-132,684,263,-391,141,351 -> 351, -132

419,737,-197,367,24,-438 -> -438, 419

-206,-98,167,60,-2,667 -> 667, -206

-22,669,302,283 -> 283, -22

-600,482,231,78,-453
64,65,117,346,30
-13,552,-91,-186,362
-> -453, -13

-54,-181,-675,278 -> 278, -54

698,-162,45,-285,-522 -> -522, 698

-522,331,555,-617,34,-637 -> -637, -522
---
Q:
[[-134.5  194.6  197.9  -89.7 -112.6]
 [ -58.4   23.9   27.7   25.8  -10.6]
 [ 152.3  131.8  -26.0  166.1  172.2]]
A: 23.9

Q:
[[ -76.2  -96.6  -48.4  159.9  152.0   23.3]
 [-132.2    6.8  -43.7   27.2  122.7   12.8]]
A: 6.8

Q:
[[ 10.113 -16.693   5.392   4.295]
 [ 13.518 -15.024  14.339  18.724]
 [ 13.734 -14.466  14.197  18.476]]
A: -15.024

Q:
[[ 13.7  14.7  -3.2   4.1 -11.5  -0.5   6.5]
 [  6.2   8.9  -9.4  -1.1  -7.9 -17.2  12.0]]
A: 8.9

Q:
[[ 0.19  1.03 -0.13  0.28 -0.70]
 [ 0.72 -0.65  0.57 -0.29  0.39]
 [-1.82  1.89  0.88  1.73 -0.40]]
A: -0.65

Q:
[[ -81.052   55.744   52.471  103.834   -2.594  -91.674  -62.460]
 [-186.696  118.147   47.741  144.071    1.629 -168.755 -113.494]]
A: 118.147

Q:
[[ 0.09  0.09  0.01  0.09  0.14]
 [ 0.11  0.01  0.00 -0.04  0.02]
 [ 0.00 -0.21  0.15  0.21 -0.08]]
A: 0.01

Q:
[[-0.114 -0.104  0.011 -0.169]
 [ 0.107  0.063  0.141 -0.074]]
A: 0.063
---
array([-18.04,   0.05,  -7.00,  18.41,  -0.94,  -9.22]) | 0.05
array([-0.642,  1.322, -1.496, -0.463]) | 1.322
array([-0.008, -0.159,  0.130,  0.019]) | -0.159
array([-1.1,  0.3,  1.4,  0.2, -1.0, -0.1,  0.4]) | 0.3
array([ -32.344,  107.171,   54.455, -108.340,   30.796]) | 107.171
array([-1.162,  0.573,  1.043,  0.610]) | 0.573
array([ 1.309, -1.553,  0.379, -0.747]) | -1.553
---
-23,332,-33,612
213,549,-110,-160
ans = 612

-495,156,-75,-171,444,-534
548,-142,151,338,-419,552
605,-167,150,286,-414,582
ans = 552

-98,-60,-216,-160,-116,-129,-132
3,199,-588,-56,-308,-146,-380
ans = -132

102,-303,131,606,204,-421
352,-541,30,-281,-260,-405
152,-624,279,636,195,-499
ans = -405

462,35,-69,-245,-87,-208,70
347,-175,276,-395,583,-174,-527
-291,25,429,18,48,80,-162
ans = -527

379,47,437,-459,-64
-101,-358,574,242,158
-483,-330,431,-41,142
ans = 158
---
[[ -43.185  -38.942  132.356  -48.343 -210.428  -50.915]
 [-212.319 -139.535 -154.763 -124.335  -25.127  -37.566]] ans = -124.335

[[-0.874 -0.373 -1.861  1.828]
 [ 0.124  1.685  0.469  0.961]
 [ 2.107  0.147 -1.920  0.951]] ans = 0.147

[ -6.379 -11.281  10.765 -14.506  -0.518] ans = 10.765

[-103.150  134.725   94.186 -166.837] ans = 134.725

[-0.17  0.11  0.06  0.06  0.06 -0.19] ans = 0.06

[-0.13 -0.10  0.17  0.13] ans = -0.10

[ -52.530  -44.794  -21.390  -68.105 -128.952  106.846] ans = -68.105

[-0.165  0.049 -0.024  0.142 -0.010  0.122] ans = 0.142

[ 13.2   4.9  14.5  18.0 -10.6  15.8   5.4] ans = -10.6
---
[-89, -792, 129, 767, 293, -378, -160] ans = -378
[-4, 688, -70, 82, 603, 614] ans = 603
[115, 743, -204, 258] ans = -204
[-406, -370, -599, -620, 137] ans = -620
[-314, -615, -464, -304, -751] ans = -304
[-247, -115, -33, -146, -145, -656] ans = -145
[-376, -218, 769, 249, 331] ans = 249
[320, -426, 486, -606] ans = 486
[36, 139, 162, 749, -19, 215, 111] ans = 215
---
[ 2 16 83 15 80 29] Answer: 29
[  9  -4 -42  26 -15 -19] Answer: -19
[2 2 6 4 4 7] Answer: 7
[ 424 -817  892 -491   32 -651 -115] Answer: -115
[-611  226 -639  825] Answer: 825
[-473  873  122 -611 -273] Answer: -273
[85 18  7 11] Answer: 11
[1 5 8 5 4 4 5] Answer: 5
[-32  13  35  16   1 -44] Answer: -44
[ 2 14 79 39 75 23] Answer: 23
---
-515,-639,-392,552 Answer: 552
608,-787,-206,-59,-268 Answer: -268
-575,-179,619,499 Answer: 499
646,680,436,2 Answer: 2
51,552,330,375,-246,-51,-682 Answer: -682
-478,47,-365,-586 Answer: -586
479,264,757,134,-131,-263 Answer: -263
---
array([[ 516,   56,   60, -522, -127,  742],
       [ 341,  864,  349,  327,  538,   49],
       [ 377,  753,  378,  544,  761,   76]]) ans = 538

array([[ 618,  927,   86, -667,  250,  426, -922],
       [ 404,  495, -677,  597,  875,  531, -151]]) ans = 531

array([[63,  9, 56, 90],
       [41, 79, 70, 84]]) ans = 70

array([[ -3, -13,  -8,  -2],
       [-16,   8,  12,  -2],
       [ 28,   6,   3, -31]]) ans = 12

array([[216,  11,  37, 232],
       [240,  31,  37, 214]]) ans = 37

array([[731, 197, 493, 175],
       [341, 374, 878, 653]]) ans = 878

array([[5352, 2903, 8863, 6576, 1011, 9085],
       [7149, 7201, 6038, 4819, 5844, 6384],
       [6391, 8873, 7089, 5213, 5741, 7296]]) ans = 5844

array([[7, 5, 7, 3, 5],
       [3, 9, 9, 1, 8],
       [8, 3, 5, 7, 4]]) ans = 1

array([[3, 7, 6, 9],
       [6, 2, 2, 6]]) ans = 2

array([[4, 4, 2, 4],
       [3, 8, 4, 2],
       [2, 8, 7, 3]]) ans = 4
---
Q: 664,-436,-125,-552,-469,-18,123
A: -18

Q:
270,-415,4,-247,21
404,256,138,-15,128
129,187,-47,-78,673
A: -78

Q: 36,-620,14,-559,19
A: -559

Q: 402,709,722,732,-71,-108,577
A: -108

Q: 613,638,-287,224,-749
A: 224

Q: -327,-570,336,-141,126,-503
A: 126
---
28	-32	41	-39	28	7
19	4	27	20	16	-37
20	-26	-29	-26	15	-28
value 28, -28

729	157	857	475	63	782	528 value 729, 528

166	211	248	87	64
170	183	213	141	130
59	210	158	214	67
value 166, 67

1	7	7	1	7	0	9
6	3	3	6	3	5	4
value 1, 4

4873	1101	7397	9713	8946 value 4873, 8946

78	3	41	20	61	24 value 78, 24

-769	-193	63	518 value -769, 518

6	9	1	1 value 6, 1
